Families of rows that turns and mirrors carry onto each other, the same ones carrying the whole set onto itself: the rest of each named row's family, in list order
5 families of 8 rows
Z_865: |  14 |  10 | -45 |  12 |  31 |   7 |   6 |  -4 | -12 |  -8 | -26 |  30 |   5 | -29 | -28 |   4 |  40 |  -6 |  -3 |  18 |   0 | -10 | -12 |  -3 | -26 |
Z_436: |  18 |  15 |   4 |   2 |  17 |  -7 |   6 |  -3 |   5 |  -9 |  38 | -33 |  32 |  11 |  -3 |   9 |   3 |  -1 | -39 |  22 | -22 |   6 |  16 |  17 |   1 |
Z_235: |  38 |  -9 | -31 | -39 | -24 |  12 |  -2 | -20 |  22 |   5 | -23 |  -8 |   1 |  26 |   7 | -19 | -11 | -16 |  11 |  -1 | -28 | -24 |   8 |  -6 |  -1 |
Z_19: | -24 |  24 |  34 |  24 |  12 | -17 | -15 |  24 | -26 |  31 |   5 |   8 | -28 | -32 | -44 |  12 |  20 |  -9 |  -2 |  32 |   4 |  30 |  22 | -15 |  18 |
Z_403: |  24 | -10 | -35 | -39 |  -3 |  10 |   3 | -17 |  -3 |  18 | -28 | -18 |  -1 |  27 |   4 | -23 |  -4 | -28 |  21 | -13 | -44 |  -3 | -10 |  11 |   2 |
Z_84: |  -9 |  -4 | -10 |  -4 | -20 |  -5 |   2 |   9 |   0 |  36 | -53 |  41 | -48 |  -6 | -37 | -14 |  12 |  -2 |  49 |   5 | -11 |  21 | -14 | -35 |  19 |
Z_783: |  15 |  -7 |   0 |   0 |   3 | -20 | -15 |  16 |  -3 |  20 |  -3 | -24 | -29 | -18 | -22 | -56 |  12 |  -3 |  18 |  54 | -26 |  22 |  29 |  -4 | -28 |
Z_94: |  -5 |  -6 | -12 | -16 | -10 |   5 |  11 |  11 | -15 |  33 | -38 |  45 | -46 | -24 | -13 | -25 |   8 |  -7 |  41 |  -8 | -22 |   0 | -18 | -36 |   7 |
Z_230: | -23 | -13 |  -6 |  -9 |   1 |  18 |  12 |   3 |   6 |  26 | -13 |  34 |  19 |  17 | -25 |  61 |   4 |  -6 |  -7 | -21 |  -9 |  -4 |  -1 |  -5 |  29 |
Z_492: |  20 |   1 |  10 |   5 |   6 | -27 |  -8 |   4 | -15 |  13 | -13 | -35 | -37 | -31 | -24 | -47 |  26 |  -3 |   8 |  47 | -12 |  27 |  14 |  -2 | -22 |
Z_23: |  28 |  -3 |   7 | -15 |  -2 | -33 | -13 |  -4 |   1 |  13 |   9 | -18 | -30 | -17 |  -3 | -51 |  20 |  13 |  24 |  44 |  -7 |  -6 |  14 |   0 | -26 |
Z_956: |  12 |  17 |   7 |  14 |   6 | -16 |  -3 |  -3 |  20 |  -3 |  22 | -37 |  30 |  29 | -24 |  20 |   6 |   4 | -31 |  34 | -10 |  27 |  20 |  18 |  12 |
Z_992: | -14 |  11 | -16 |  -9 |  -9 |  15 |  15 |   5 |  18 |  17 |  -4 |  41 |  23 |  37 | -15 |  42 | -13 |   0 |   3 | -21 | -19 |   0 | -10 | -15 |  41 |
Z_32: |  17 |   7 |  51 | -24 | -29 | -29 |  -6 |   9 |  33 |  33 |  -4 | -12 |  -6 |  38 | -30 |  -4 |  -8 |   6 |  -2 |  16 | -31 |  42 |  16 | -10 |  27 |
Z_316: |   1 |   2 |  43 | -11 | -29 | -22 |  -6 |  11 |  14 |  35 |   6 |  -2 | -39 |  31 |  -9 | -15 | -33 |  -1 |   2 |  11 | -46 |  40 |   1 | -19 |  28 |
Z_995: | -39 |  29 |  24 |  33 |   5 | -19 |   3 |  23 | -10 |   7 |  -9 |  26 | -13 | -29 | -49 |  18 |   6 |   9 |  -3 |  26 |   2 |  40 |  -5 | -20 |  31 |
Z_703: | -10 |  14 | -15 |  -1 |   3 |   4 |  32 |  11 |   2 |  14 | -15 |  29 |  20 |  31 | -35 |  52 |   6 | -17 |   7 | -30 | -27 |  14 |  -4 | -16 |  37 |
Z_736: |  -7 |  16 |  -7 |  -4 |  -7 |  10 |  23 |  -9 |   6 |   8 | -10 |  31 |  13 |  23 | -18 |  51 |   0 |  -1 |  -6 | -25 |  -7 |   6 | -27 | -14 |  51 |
Z_845: | -14 |  13 | -55 |  19 |  27 |  12 |  12 |   4 | -28 |   1 | -18 |  16 |  -8 | -30 |  -2 |  -2 |  26 |  -6 |  11 |   9 |   4 | -19 | -15 |  -5 | -10 |
Z_508: | -31 |  19 |  25 |  36 |  21 | -22 |  12 |  27 | -19 |  23 |  10 |  14 | -16 | -21 | -47 |  14 |  23 |  12 |  -1 |  29 |  -5 |  52 |  -6 | -11 |  22 |
Z_148: |  15 |   4 |  50 | -15 | -29 | -17 |  -1 |  21 |  25 |  22 |   1 |  -5 | -20 |  38 | -35 |  -9 | -26 |  13 |  13 |  17 | -44 |  23 |  -1 | -11 |  40 |
Z_627: |  21 |  10 | -48 |  28 |   6 |  11 |   0 |  -9 | -36 |  13 | -28 |  13 |  13 | -33 | -23 |  -3 |  39 |  -3 |   2 |  25 |  11 |  -9 |   4 |   2 |  -3 |
Z_693: |  30 |  24 |   0 |   7 |  -5 | -28 |  -4 |   4 |  -3 |   2 |  -3 | -27 | -35 | -12 | -14 | -66 |   9 |   2 |  18 |  47 | -22 |  30 |   4 | -13 |  -9 |
Z_99: |  19 |  -9 |   6 |   0 |  -7 | -12 | -19 |  -7 |   1 |  12 |   2 | -22 | -36 | -28 | -10 | -57 |   5 |  13 |   6 |  61 |  -8 |  14 |   7 |  -3 | -14 |
Z_510: |  25 |   9 |   3 |   2 |  16 | -11 |   4 |  15 |  11 | -12 |  20 | -37 |  36 |  29 | -38 |   6 |   5 | -11 | -31 |  29 |   3 |  15 |  10 |  19 |   8 |
Z_96: | -13 |   0 |  42 | -30 | -10 | -23 |   8 |  15 |  39 |  14 |  13 |  -7 | -28 |  37 | -18 |  -3 | -26 |   0 |   9 |   3 | -43 |  35 |  -3 | -21 |  23 |
Z_281: |   0 |   6 | -11 |   1 | -32 |  -6 |  -5 |   1 |  -7 |  58 | -22 |  34 | -45 | -11 | -15 | -34 |  -3 |   7 |  28 | -20 | -18 |  17 | -13 | -40 |  26 |
Z_311: | -17 |  -2 |  -9 |  -4 | -19 |  -2 |   5 |  -8 | -10 |  37 | -34 |  43 | -51 | -24 |  -1 | -11 |   8 |   7 |  41 |   0 | -36 |  13 |  -7 | -39 |  13 |
Z_304: |  19 |   9 |  -4 |  -9 |  26 |  -9 |   0 |   8 |  10 | -20 |  23 | -22 |  12 |  33 | -26 |  27 |   5 |   2 | -31 |  42 | -11 |  12 |  24 |  20 |  -3 |
Z_81: |  46 | -17 | -28 | -30 | -12 |  14 |  11 |  -8 |  14 |  -9 | -21 | -11 |  -2 |  27 |  23 | -16 |  -3 |  -5 |  15 | -13 | -35 |  -1 | -14 |  -8 |  -3 |
Z_588: |  46 | -18 | -29 | -36 |  -9 |   8 |   4 | -15 |  15 |  22 |  -8 | -19 |  -2 |  34 |  10 | -24 |   8 | -12 |  13 |   1 | -32 | -13 |   7 |   2 | -12 |
Z_90: | -36 |  23 |  22 |  29 |   8 | -22 |   0 |  11 | -12 |  35 |  10 |  19 | -12 | -23 | -67 |  11 |  13 |   1 |  -2 |  43 |   0 |  28 |  16 | -11 |  26 |
Z_151: |  -9 |  -4 |  -5 |   8 | -29 |   0 |  10 |  -3 |  -6 |  44 | -36 |  29 | -28 | -30 | -18 | -31 |   7 |  -6 |  44 | -13 | -25 |  16 | -22 | -38 |  26 |
Z_572: |   3 |  15 |   8 |  -5 |  28 |  -9 |   8 |  12 |  11 | -23 |   0 | -30 |  31 |  19 | -18 |  28 |  19 |  -8 | -20 |  44 |  -9 |   7 |  14 |  24 |  -9 |
Z_196: |   5 |   9 | -48 |   7 |  26 |  12 |  13 |  -4 | -10 |  -7 | -24 |   9 |  23 | -25 | -30 |   9 |  47 |  -2 |   9 |  16 |  13 | -13 |   0 |   1 |  -8 |
Z_358: | -25 |  23 | -11 |  10 |  -1 |  17 |  18 |  17 |   3 |  21 | -30 |  24 |  17 |  26 | -29 |  45 |  -2 | -15 | -16 | -19 | -19 |  30 | -13 | -16 |  41 |
Z_710: |  27 |  -5 | -39 | -29 | -15 |   3 |  19 | -11 |  29 |   4 | -27 |  -4 |  13 |  42 |  12 | -19 |  -3 |   9 |  11 |  -9 | -32 |  -6 | -21 |   1 |  -2 |
Z_67: |  -6 |   1 | -58 |  14 |  27 |   7 |  12 | -18 | -22 |   2 | -14 |  14 |   3 | -34 |  -9 |   5 |  37 | -18 |   0 |  13 |   9 |   6 |   3 |  -7 | -18 |
Z_167: |  -7 |  -1 |  38 | -15 | -33 | -16 |   5 |  10 |  16 |  35 |  11 | -24 | -21 |  33 | -13 | -10 | -28 |   3 |  15 |  10 | -33 |  37 |  14 | -14 |  47 |
Z_942: | -16 |  21 |  29 |  36 |   0 | -22 |   5 |  26 |   6 |  11 |  15 |  24 | -13 | -23 | -43 |  17 |  18 |  25 |  -9 |  40 |  12 |  30 |  12 | -28 |  19 |

The rest of the family of Z_845: Z_19, Z_23, Z_32, Z_281, Z_572, Z_358, Z_710
The rest of the family of Z_81: Z_703, Z_148, Z_99, Z_304, Z_90, Z_151, Z_67
The rest of the family of Z_167: Z_865, Z_235, Z_783, Z_736, Z_508, Z_510, Z_311
The rest of the family of Z_693: Z_436, Z_403, Z_84, Z_230, Z_627, Z_96, Z_942

